Named moves, each a turn or a mirror, and the order they were made in; the first pair answered
move S:
-7 16 -30 -10 -24 21 -3 -22 -5 21 -14 -3 24 8 -14 -6 -9 23 13 -2 -4 -14 20 0 13 -> -7 9 -28 -7 -27 22 -6 -19 -10 14 -14 -7 20 2 -17 -2 -18 23 10 1 -7 -12 24 -2 8
-3 -22 5 16 -27 0 -15 -4 2 -37 2 -8 -19 -29 -2 -9 -10 -12 -20 8 3 -7 -9 1 -22 -> -8 10 12 12 -10 -8 6 -19 11 -1 20 17 -5 -28 15 -37 14 -11 -2 -8 9 -18 -31 3 3
-2 3 10 5 9 -7 4 7 4 -6 6 2 5 -7 1 -8 -1 -2 2 -7 -2 2 -13 -8 -3 -> -4 -6 11 7 9 -6 0 10 -1 -13 0 -2 -1 -9 0 0 -5 -1 -1 1 2 5 -5 -9 -11
5 10 -11 -3 -7 0 5 14 -1 -8 6 2 9 15 13 16 1 7 2 -18 18 11 -14 10 14 -> 5 6 -15 -2 -9 2 -1 15 0 -14 1 0 6 12 13 18 -7 7 -3 -7 19 12 -13 13 9
move B:
1 16 -11 -2 -4 -4 6 0 -1 9 10 14 -2 -12 9 -7 -3 -8 4 -13 24 -3 -25 2 12 -> -2 -6 0 4 -10 -3 -13 -3 0 -11 3 2 -19 -20 -7 -6 -14 -15 -10 -4 8 -5 -18 2 -11
-11 -11 -35 -7 -16 -12 -20 -17 -9 -11 9 26 18 11 9 12 -12 8 -10 2 -2 4 25 -30 0 -> -14 -5 -18 -11 2 -17 -16 -26 -1 -5 17 32 14 18 5 -3 -1 9 -8 -1 -17 -4 26 -30 -5
7 -12 -27 0 -25 2 -11 1 2 -9 -18 -7 -1 3 -4 -16 -7 4 25 15 34 -4 23 -4 2 -> -9 -8 11 -5 10 2 -13 -12 18 -8 -6 4 -10 6 -13 -41 11 -2 12 9 -9 -16 22 -7 -13
-8 -10 28 7 19 -2 -24 -18 5 -28 3 16 -25 -8 -14 -17 8 3 -11 8 -36 -3 -5 2 -23 -> 13 31 -16 -1 1 3 14 -3 -5 18 3 22 10 9 14 9 7 20 27 -8 15 12 -14 4 38
move U:
-3 14 23 -7 31 -7 14 2 17 6 13 16 -6 14 6 -20 19 -9 1 -5 -13 -5 -14 1 -1 -> 7 18 10 -3 30 -10 24 16 15 8 13 11 1 22 16 5 15 -11 6 -3 10 9 -20 0 10
8 6 16 3 18 -1 24 -1 -6 -1 -4 19 -4 -4 8 -26 16 4 4 27 -8 -8 -23 2 -9 -> 16 7 10 3 13 2 30 13 -9 -1 -5 14 -6 -2 16 -4 15 3 10 28 13 -1 -21 2 -3
-13 -12 -4 8 -26 -4 -8 -35 -3 1 -22 -7 4 -7 -5 -10 -18 18 -2 4 -37 -10 23 -2 -5 -> 8 -8 -22 8 -32 -3 11 -9 -6 -1 -24 -18 5 5 10 28 -23 15 5 4 -1 13 17 -1 10
move P:
-13 17 -10 -8 -4 14 17 -12 -5 -7 -8 -16 26 -20 -22 -1 -3 7 1 -1 -43 -33 23 -14 -30 -> -10 18 5 -5 18 10 20 -7 3 -13 -1 -18 20 -15 -18 1 3 -6 -6 4 -46 -30 14 -15 -32
-21 14 29 8 29 -13 -1 -20 24 9 8 18 4 -5 7 -26 11 -28 5 2 -14 -13 -14 -11 -18 -> -10 25 24 9 25 -21 9 -14 22 17 14 22 9 -8 20 -26 11 -27 14 -2 2 -15 -24 -9 -4
-23 9 -3 15 19 -6 -1 -1 20 24 -11 1 2 -7 3 -18 0 13 -2 -5 -19 -22 11 4 0 -> -21 8 4 18 22 -8 1 4 23 22 -8 2 -5 -6 4 -18 1 12 -1 -7 -19 -19 8 4 1
Now pairs of rows:
Between the rows of a pair lie 2 to 3 moves.
-11 -10 5 13 -17 -10 -1 -3 2 -20 2 1 -2 -24 1 -21 10 -7 -16 -3 -4 -9 -20 -1 3 -> 0 -3 4 11 3 -7 14 17 3 -25 6 -4 -2 -4 18 9 13 -8 -9 0 8 5 -22 -4 8 => U, B, U
18 5 -25 -1 -29 -6 4 7 -12 10 -8 1 10 -10 5 8 -7 8 16 -4 39 11 -1 -4 17 -> 2 -2 34 -6 43 -10 8 10 9 -12 14 4 -16 15 1 3 16 -12 -7 -5 -7 3 -5 -5 -19 => B, U, B
-3 -33 32 17 -10 -7 -28 -4 -3 -27 -4 1 -27 -21 -12 -30 -12 -12 -28 6 -11 -2 -5 -10 -18 -> 10 -29 -14 8 -37 8 -21 9 -22 -13 -29 -10 0 -2 -12 14 -30 17 -16 12 12 13 26 -8 1 => B, P, S
-13 -13 8 -4 -16 -2 -13 -21 2 -1 -8 3 -3 -18 -15 -31 1 4 -17 -6 -25 -9 5 4 -12 -> -5 -24 13 2 -3 -6 -12 4 -1 -27 -9 -8 -23 -8 -5 -5 -10 -14 -24 4 -8 7 1 4 -23 => U, S, B
29 7 -29 -9 -24 2 20 17 19 -13 -9 -7 21 6 13 2 -14 21 -4 -11 14 14 27 -11 1 -> 8 9 8 -12 12 -5 17 -7 35 -12 5 3 9 8 3 -36 6 15 -13 -15 -28 -6 17 -11 -15 => B, S
8 10 34 24 14 22 -1 5 -4 12 1 -13 -6 4 -10 -3 -12 -34 -19 -18 -3 -17 -10 0 -10 -> 6 15 18 22 -8 28 -7 -9 -8 27 -6 -9 7 -4 -13 -15 -14 -18 -10 -18 -2 -23 -4 3 1 => B, P, U
-2 11 1 12 -9 1 3 -38 11 25 9 22 -15 -10 -2 -26 -9 -7 11 -7 -1 -10 0 -12 -8 -> -1 8 17 6 21 1 12 -29 16 14 16 17 -22 8 -5 -12 -1 -12 -3 -2 -19 -10 7 -12 -18 => S, U, B
-21 5 23 -21 22 3 2 -22 17 9 6 9 -6 4 -10 -23 16 5 -6 0 -34 -12 4 -3 -12 -> -9 17 17 -13 34 -3 25 0 16 9 18 11 -7 17 14 -1 22 -7 12 -7 -4 3 -20 -5 5 => U, B, S
23 -15 -15 -8 -28 6 -5 1 -9 8 -5 -2 14 -7 1 6 -9 17 12 1 15 5 17 1 10 -> 8 -7 16 -10 -3 -1 -7 -15 7 15 11 14 9 -13 -2 -32 7 3 6 -8 -18 -9 3 -1 0 => S, B, S
-14 -23 6 3 -14 18 -25 -27 4 9 -27 14 -13 2 -7 -1 10 8 -9 11 -32 5 35 -7 -7 -> -11 -14 23 -4 18 11 -7 -14 14 4 -15 13 -18 24 1 15 23 0 -10 8 -36 7 29 -9 -10 => U, B
9 26 14 -11 3 12 10 0 4 23 18 10 -13 1 11 -29 20 -17 4 -13 -2 -3 -10 -26 27 -> 1 19 23 -20 15 22 9 -5 6 18 14 4 -16 11 -3 -25 17 -11 -5 -6 -28 -9 16 -29 14 => P, S, B
23 0 5 7 -34 13 18 12 -36 11 -4 14 14 12 23 30 4 7 17 8 28 4 1 -1 37 -> 12 -32 25 15 -39 9 -15 12 -34 -29 -13 -4 -15 -1 4 25 -8 -2 -13 25 6 -1 12 -2 -2 => B, B, B
19 12 -22 -2 4 -4 17 26 7 -10 -9 -4 0 10 16 33 -3 -14 9 4 20 15 -9 1 16 -> -5 25 15 -6 26 -5 7 -11 22 7 6 15 -4 3 0 -23 20 -9 3 -4 -33 -9 -11 0 6 => B, B, U
